The rows below fall into families. The same turns and mirrors carry the whole set onto itself and the rows of a family onto each other. For each named row, which other rows are in its family? Write them in the order they are listed.
These 32 rows form 4 families of 8 rows each.
K337: [  8  32  24  -7  -8  -4 -23 -11   3  -3   7  43   2 -18  15 -12  43   6
  -7 -39  -8]
K493: [ 13  18  26  15 -27 -21   9  -5  30  -7 -16  40  -2  19   5  12   8   5
  19 -22  -4]
K144: [ 20  10  33  10  19  16   8 -16 -15 -51  26   2  19  26   3  -9  -3 -25
  32  -3  -7]
K918: [ -5 -17   1 -16   0 -13 -28   9 -13 -18  49 -23  -5  -7 -22   2  -7 -43
  29  33  -1]
K807: [  5  -6 -16  -4   7  52 -16  24  -8   0   5  -7 -14   9 -17  61  27 -28
  12  18  -2]
K371: [ 25  -1  41  -4  16   0   2 -17 -21 -23  10   7  11  16  19 -35  -1 -16
  -7  10  20]
K506: [-21  13   3  -5 -25   4 -28   3  11  -3   3  20 -39 -24 -20  64  23 -36
   5  14 -10]
K381: [-12  25 -44   5  10  40 -16  -7  -5  11  33  -7 -24 -28  -5  32  -2 -30
   6   3 -12]
K743: [ 41  27  16  10  -2  -9   3 -13  -4  11  -2  23  23  22   1  52  26  14
  -2 -11  -9]
K309: [ -2 -33  -3   1 -12  34   3  28  -9 -31  23 -15  -1 -22 -22   2  14 -43
   3  27 -10]
K600: [ -2  -1  -9  -7  -6   1 -17  21  25 -11   7  30 -45 -39 -31  40  -5   0
  20   2   4]
K734: [ 14 -18 -18 -16 -10 -24 -15   9 -31  -1  47 -16 -16 -22 -36   7  -5 -47
   0   7  -8]
K58: [-24   9 -20 -38  -6  27   0 -29 -30   4  31 -12 -22 -19 -23  14  -1 -27
 -15  29 -12]
K399: [ 38  26 -16  12  -5  21 -21 -21 -23  14 -13  31  13  37   0  18  34 -11
  -5 -17   6]
K13: [ -7 -17 -20  -4 -27  29  -2  32  13  -9  -8  16 -51  -7 -25  29  10 -36
   8  -9  -2]
K65: [-24  19 -34 -16   1  30 -18  -8  10   6  26   2 -53 -13  -9  19 -18 -19
  18   5  -2]
K88: [ 43  -1  36 -19 -12 -34  19 -17 -14  -7  22  16   1  24 -16   7 -13  15
  -2  -8   5]
K695: [  5   8 -29  12  19  23 -28  14  -9  23   7  -3   5   1 -20  49  10 -30
  36 -16  22]
K302: [ 19  19  15   4 -24  11 -16 -11  24 -32 -14  57 -22   0   2   1  22  13
  -1  11 -10]
K251: [ 16  21  33 -29  12 -17   0 -15 -24 -12  32  19  -9   3   2 -16  10  -5
   9 -60  -6]
K422: [ 12  35  26 -27   7   2 -34 -21 -12  12  10  31   6  14  14   4  42  15
   0 -29   5]
K828: [ 46  -1  27  -8   7 -11  14 -17 -36 -14  12  17  -2  -7   4 -23   2 -11
 -40  -4   8]
K280: [-22  15 -11   3 -20  12 -32  -2  -6  19  -1   4 -19   6 -16  60  25 -55
  18  -5   5]
K854: [ 20  32  18  -3  24  -1   5  -1  15 -22 -25  40 -30   9  22  26  17   6
   3  -8 -22]
K520: [-35 -17  22 -15  -6  10  -3  -1  -9 -28  10  -9  22 -14 -27  -1  11 -36
  30  32   6]
K492: [  1 -18  -9 -35 -16 -11  12  -8 -48   9   9   1  -4 -19 -54  21  10 -33
 -16  -2   2]
K432: [ 11 -36 -12 -38 -13  21   2  16 -33  -1  19 -14 -28  17 -39  13   0 -33
  -2  14   9]
K589: [ 50   5  11 -16   0 -11  28 -18 -37 -31  25  24 -23   5 -27   6 -10 -10
 -16 -29 -17]
K984: [ 17  27  44 -18  28  -3  -6 -13 -19 -27  41  12  15 -11  11  -2  23   2
   9 -34 -17]
K939: [-41   6 -20 -13 -17  29   1 -22 -15  -4  24 -13 -12 -20 -13 -11  -2 -48
   2  14 -10]
K564: [ 26  34  -1  11  27   4   6  -4  -7   2 -28  28 -10  26  23  25  23 -16
   5 -34 -13]
K323: [ 33   4  33  28  -6 -17  18  -8  -6 -19  23   3  44   5   3  -4   4 -11
   9 -12  -4]

The rest of the family of K371: K918, K506, K734, K828, K280, K854, K564
The rest of the family of K13: K493, K807, K743, K309, K88, K432, K323

The rows below fall into families. The same turns and mirrors carry the whole set onto itself and the rows of a family onto each other. For each named row, which other rows are in its family? Write them in the order they are listed.
These 28 rows form 7 families of 4 rows each.
K362: [-11  -7   7 -37 -24  44   1 -17  -4  46]
K138: [ -1  -7   3 -33 -29  48  -1  -9  -9  28]
K103: [-18  18  22 -11   0 -43  17  -7   9  32]
K885: [  7   5  26 -15 -23 -36 -13 -28  44   0]
K556: [  7 -15 -32 -48 -21  17 -19 -22  15   0]
K490: [ -6  10  16 -15  -4 -38  12 -16  55  10]
K30: [  9  -7  11 -32 -35  32  15 -11 -18  39]
K476: [-25 -16  28 -42 -31  39   2 -20  -1  30]
K169: [ -7  16   3 -32 -12 -28  13 -25  61  -2]
K516: [ -1  10  11  -7 -20 -34   5 -13  56   1]
K756: [ -5 -26 -14 -42 -16  38  -5 -27  12 -11]
K407: [-16  31  17 -23 -14 -35  16  -2  -8  31]
K89: [ -5 -22 -26 -30 -20  39  -4 -26  12  -2]
K621: [ -8 -24 -31 -27 -18  25  -1 -29  28 -11]
K224: [-11 -37 -14 -26 -38  14 -12 -24   7 -14]
K11: [ -4   4  25 -21   2 -39  13 -22  47  -1]
K578: [  0   4   7 -18  -7 -26   6 -24  65   1]
K770: [  1 -28 -33 -24 -28  23 -13 -25  17   1]
K849: [  0 -12  10 -41 -25  42  -3  -8 -18  19]
K76: [  4  -1  17  -2 -18 -30  28 -15  46  -7]
K132: [  1 -28 -28 -31 -19  24  13 -41  25  -4]
K510: [-32  18  32 -18   1 -32   4 -36  -1  26]
K19: [ -6   4   1 -58 -17  35  -6 -15  -7  40]
K873: [-22  13  31  -5  -4 -24  41 -15   4  26]
K927: [-17  20  22 -12  -3 -32  14  -5 -11  41]
K183: [ -5   0  15 -32 -30  37   5   0 -14  40]
K33: [-33  25  22  -9  -1 -28  21 -14   7  35]
K485: [-10  14  35 -17   1 -43  16  -7   3  22]

The rest of the family of K183: K621, K578, K927
The rest of the family of K138: K103, K490, K89
The rest of the family of K849: K756, K11, K485
The rest of the family of K407: K30, K169, K132
The rest of the family of K556: K76, K19, K873

The rows below fall into families. The same turns and mirrors carry the whole set onto itself and the rows of a family onto each other. For each named row, which other rows are in its family? Write them in the order they are listed.
These 32 rows form 4 families of 8 rows each.
K607: [-10 -24  -1  23 -34 -26   3  17  12 -25  43 -33 -34 -21  -6   9   2   2
  -7  36  -8 -11 -12   7]
K267: [-12 -19  -7  14  -5 -19 -62  35  -6 -41  25 -24 -22 -37  16  28 -14 -23
   5 -21   7 -27  -8  19]
K769: [-12 -27 -21   0   2 -18 -71  42  -3 -29  26 -27 -28 -27  41  15  -5  -9
  21 -10   0 -15   3  28]
K660: [ -4 -78   6  20  -7 -14  23  29 -13 -35 -26 -24 -17 -24  41 -18  18  21
  -6  -3  50   9  10 -11]
K842: [ 18 -17 -18  37 -51   3  -2  14  -6  -6 -14 -39 -32 -16  -8  -2  17   8
  21  42  -2  20 -18 -13]
K235: [ 16 -68  20  16 -14   3  24  41  -2 -42 -22  -7  -9  -9  14 -29  12  -8
   5 -13  49  27  16 -20]
K311: [ 25 -40  -5  -7 -30 -23   3   7 -39  -2  23   2 -29 -10  48  -6   9   1
 -29  -9  52  21   2   0]
K253: [-26 -28  -8  12 -37 -18  -3  62  -3 -23  30 -20 -46 -31   1  15  -1  -7
  -4  10  -3 -30   4   5]
K78: [ 24  29 -11  33  10  -2 -23  56 -17   1  35 -29  -7   6  29 -14  -7 -22
 -16 -14  23   2   2 -37]
K157: [  5 -14 -10  24 -20   0  -9  -2   1  -9 -18 -44 -36 -16  23  15  12   7
  36  63  17  16 -19  -8]
K882: [ 11 -19 -23   2  16  -8 -48  41 -14 -33  -3 -19 -25 -29  34  27  -3 -15
  21 -32  21 -37  12  35]
K705: [ 34  -2 -13  20  39   9 -18  24 -22 -24 -27 -49 -12 -10  11   6  22  23
  42  10  24  19 -10  16]
K133: [ 40 -20   1  34 -20  -6  -9   2  13 -20 -21 -36 -28  -3  11  14  17  21
  37  50  16  20 -13   2]
K755: [  6   8 -20   5  14 -15 -17  31 -49   1  35  -9  -9   5  25  -5  -8 -17
 -18 -34  28  12  -9 -35]
K475: [  4   2  -2  27  -6  22 -19  37  -6 -16 -14 -24  24 -25  31 -34 -12 -25
  43 -29  36  30  10 -18]
K330: [ 21  17   4  24  10  -7  -7  29 -33   1  27   0   7  10  16   1 -12  -9
 -27 -37  20  -1   4 -30]
K163: [  6  -7   8  33  37  -9 -35  21 -19 -39 -26 -60   2   6  22   9  -8  -1
  47   5  27   8 -10  14]
K737: [ 27 -35 -35  21  -8 -24 -12   3 -28  -2  18   2 -38   2  36   1  17   3
 -42 -14  43   5 -16 -13]
K316: [ 18 -15 -11  12  36   7 -31  35   4 -34 -21 -42 -11   1  13  26 -12  24
  52  -6  26   4 -25   6]
K482: [ 20 -11   9  20  38  -1 -53  45  -8 -42 -21 -35 -16 -14  23  30   6  12
  44   3  34  10  -8  15]
K672: [  4 -14 -11  17   2 -11 -54  39  -3 -25  29 -22  -3  -3  38  28 -30 -16
   3 -10  14 -29  -2  40]
K698: [ -5 -38  -2  28 -28 -15 -13  41  11 -23  40   3 -52 -22   8   7 -17   6
 -18  36   7  -2 -12  14]
K675: [-12 -62  14  18 -25   2  27  41 -19 -12 -30  -6  -2 -20  25 -10  14   0
  20  12  54  32  -4 -16]
K462: [ 10 -49 -13   8 -22 -39  11  13 -28  14  13  26 -34   5  33   5  17 -13
 -17  -3  30   1   0  -6]
K566: [ 11 -35   5  48 -19 -12 -13  -1  -1 -30 -30 -30 -49 -16   2  -9   0   7
  31  46  17  29 -19 -10]
K375: [ -2   9  16  36 -16  13 -26  34 -17 -25 -15 -23   9 -10  46 -28  11 -35
  20 -15  34  22  38 -30]
K85: [ 12  20 -15  15  23 -21 -15  31 -18   7  43   3 -10   4  28 -22  -5 -21
   2 -38  14   3  15  -8]
K522: [ 13 -65 -30  -6 -23 -20  17   0 -26 -12  18   4 -13   0  37 -12  12  -3
 -26 -15  36  10   1  -4]
K592: [ 12 -19  12  37 -23  11 -16  51   3 -26 -29 -44  13 -25  49 -29 -12 -24
  26 -13  29  -1  29 -33]
K775: [  2 -57  10  16 -15  10  29  42   1 -29 -22  -5  -2 -14  42 -28  16   1
  17  12  36  21  35 -21]
K16: [-12 -44  -7  23 -12 -17  -7  33  16 -18  25 -14 -37 -23 -11  12  -2 -11
  -5  31 -25 -22 -13  -6]
K821: [ 14  12   5  30  -6  16 -24  47 -17 -12 -22 -11   5 -11  40 -19 -11 -29
  29 -15  26  17  24 -52]

The rest of the family of K375: K769, K235, K311, K157, K330, K316, K16
The rest of the family of K267: K607, K133, K755, K482, K522, K775, K821

The rows below fall into families. The same turns and mirrors carry the whole set onto itself and the rows of a family onto each other. For each named row, which other rows are in its family? Write them in the order they are listed.
These 30 rows form 5 families of 6 rows each.
K453: [ 30 -18  14  -6  15  15  37  24  12  10  16 -15  36  15  17   5 -20 -14]
K574: [ 18 -16 -43 -55  -2   4  18   1  -7 -12  26  11 -15  16  41  17   9 -24]
K898: [ 28  11  41 -31  -7 -34  39   5   2  -3  11  -9  16  15  -2  28 -15   4]
K529: [-16   3   7  17  23 -13 -29   3  19 -13  37  12  -4  15   5  -7 -23  26]
K423: [ 40  -2 -30 -56  19  18  32   0   3 -28 -17 -10   6  32  -2  -4  -3 -27]
K152: [-20  27  -9 -46 -12 -16  38  28 -19   0   7  -7 -18   6   6   5   1  33]
K20: [ 23 -14 -24 -50  24  -6   4 -29 -24 -16  21  -5 -13  22  -2   8  22 -45]
K63: [-18  18 -10 -32 -15  -3  32  12  24  18 -13 -17   3  -7  -7  24  -6  28]
K942: [  0  -8 -10  -4  36  -4 -10 -29  -6  10  27  12 -14   0 -19   2  30 -40]
K71: [ 35  -5 -18 -32  29   8 -16  36   1 -16  44  -3   0  21  28  -9 -24  -1]
K677: [-11  -9  -2 -12  -8 -20 -16   0   9 -36  19 -27 -10  14  22   7 -28  44]
K35: [-22   3 -10  37  34 -12  11  -5   8 -12   5  25  -8   0  -7 -25  11   1]
K777: [ 33   2 -27 -27  45   4   5 -14  -5  14 -22  10  -5   9 -37  -6  -2 -27]
K904: [  8   9 -14  13  30 -20   6 -29  30 -10 -17  44  -7   8 -20  -1  -1 -12]
K262: [ 33 -15 -43 -38  38 -25  24  -4 -25 -37   2 -16   6  19   8 -10   4 -29]
K527: [ 40 -23 -20 -21  37 -12 -33 -10 -14 -40  16 -15 -12  26   6 -14 -24  -4]
K646: [ -1 -10  13   7  18   7  17  -9  -5  21  -1  39  12  41  -1  -4 -39  11]
K56: [-17   5 -16 -48 -21  17  21  14  -6  15  27   3 -25   3  26  19  13   8]
K27: [ 45   4  39  -9  11   2  19  -7 -19  -6 -17  22 -24  25 -21 -10 -16  -3]
K274: [ 12   6 -44 -45  16 -11  39  39  -7  -7  25  11   9  14  36   0  -4  -6]
K351: [-38   0 -13   5  -9 -19  26 -12  -4 -33 -16  -5 -20   9   8  -9   0  38]
K638: [ 10 -24   0  -8  -6 -42  21 -24  -4   3 -16   7  11  17  12  28 -41  25]
K778: [-33  12   2  -4  -2 -12  24 -34  29 -22 -21   2   7  23 -20   9  -4  18]
K797: [-25 -15  -8  21   5  -5  -2 -37  16 -16  14  15 -23  -3   7   4  25  -9]
K2: [ 17  10  -6  -6  52 -23   8  -7 -24  -9   5  -5 -10   1 -37 -20  22 -27]
K37: [ 18  15  10 -49  -1  -9 -10  33  -7 -16  35 -30 -16   9  10   7 -18  28]
K447: [-38  -1   5 -18 -27   5  15 -23   0 -16   8 -10 -33   6   7  13  21  17]
K312: [ 30  12 -28 -44  -9   3  42  29  33 -12  -5   6   2   1  28  17  -5  -2]
K232: [ 58 -38   0   1  10   3  21  -4  -7 -12 -27 -16  -5   2  11  -3 -23  -7]
K593: [ 17   9  17  -8  38 -22 -39 -10 -13 -16  25  -3 -22  16 -29 -11 -13   7]

The rest of the family of K63: K423, K777, K904, K778, K312
The rest of the family of K574: K20, K942, K56, K797, K447
The rest of the family of K527: K529, K71, K677, K37, K593
The rest of the family of K351: K152, K35, K262, K274, K2

The rows below fall into families. The same turns and mirrors carry the whole set onto itself and the rows of a family onto each other. For each named row, which other rows are in its family? Write them in the order they are listed.
These 20 rows form 5 families of 4 rows each.
K105: [-17 -11 -29   5 -25   3   4  -5 -20 -49  13  -1  47 -19 -24   9 -13]
K128: [-46  -9  -5 -46 -20 -16 -25  -8  47 -49  -5  18  63 -25  -2  24   0]
K785: [-71  27 -23 -33  -6 -56 -12  14  -1 -39 -20 -38  21 -33   8  -1  18]
K514: [  3  39  -8 -13 -21 -24   6  22   6  11 -18  16  -8 -14  22  20  -2]
K676: [-61  15 -10 -36  -2 -51 -18 -10   7 -25  -4 -49  44 -52 -11  15 -19]
K15: [-11  26  -3   8 -20 -14  -4 -18   3  15   9   7   9   9  12  20  12]
K910: [ -1  28  -1 -11 -16 -43   2   3  15  10  -1  23  14  -3  40  -1  16]
K630: [-52  16 -23 -51  -7 -66 -19  -4   4 -20 -19 -32   7 -49  18  15  -2]
K299: [-62  32 -13 -32 -18 -44 -29 -10  17  -9 -25 -33  15 -23 -19   8  21]
K928: [-43   2  26 -29  18 -28 -11  19  25 -76  -2  -9  52 -16  10  27 -22]
K627: [  1   9 -16  25 -16 -30  19   1  -8 -55 -14  -1  39 -21 -17  15 -41]
K367: [-45  29 -18 -44  13 -53 -34  -8  19 -40  -5 -29   3 -35  34  -3  -1]
K322: [-12  31 -24  -4   2 -17   5   9   0   9 -26  20  -8 -34  30 -10   4]
K704: [-48 -14  12 -20  -9 -33   0  -1  49 -62   2  23  51 -15  30  21 -12]
K908: [-39 -11   2 -35   8 -22  -4  -1  32 -75 -19   5  47 -19  25  49 -11]
K590: [-12   1   8  22  -1 -24  26  16  -9 -28 -15  17  48 -33 -13   1 -38]
K581: [  2  14 -34  17 -14 -19   3 -20  -7 -28  -7 -19  22 -36 -21 -11 -31]
K926: [-32  -9   7 -17   5  18   7  -1  40 -44 -19  21  49 -22  13  41 -12]
K685: [ -5  43   2 -38  -3  -6 -17  12  26   4  -3  -3   6  -5  28  25  14]
K242: [-13  -6 -17  20 -17 -20  22  17 -19 -56 -14  -6  26 -19 -22 -14 -10]

The rest of the family of K926: K676, K581, K685
The rest of the family of K630: K514, K627, K908
The rest of the family of K590: K928, K367, K322

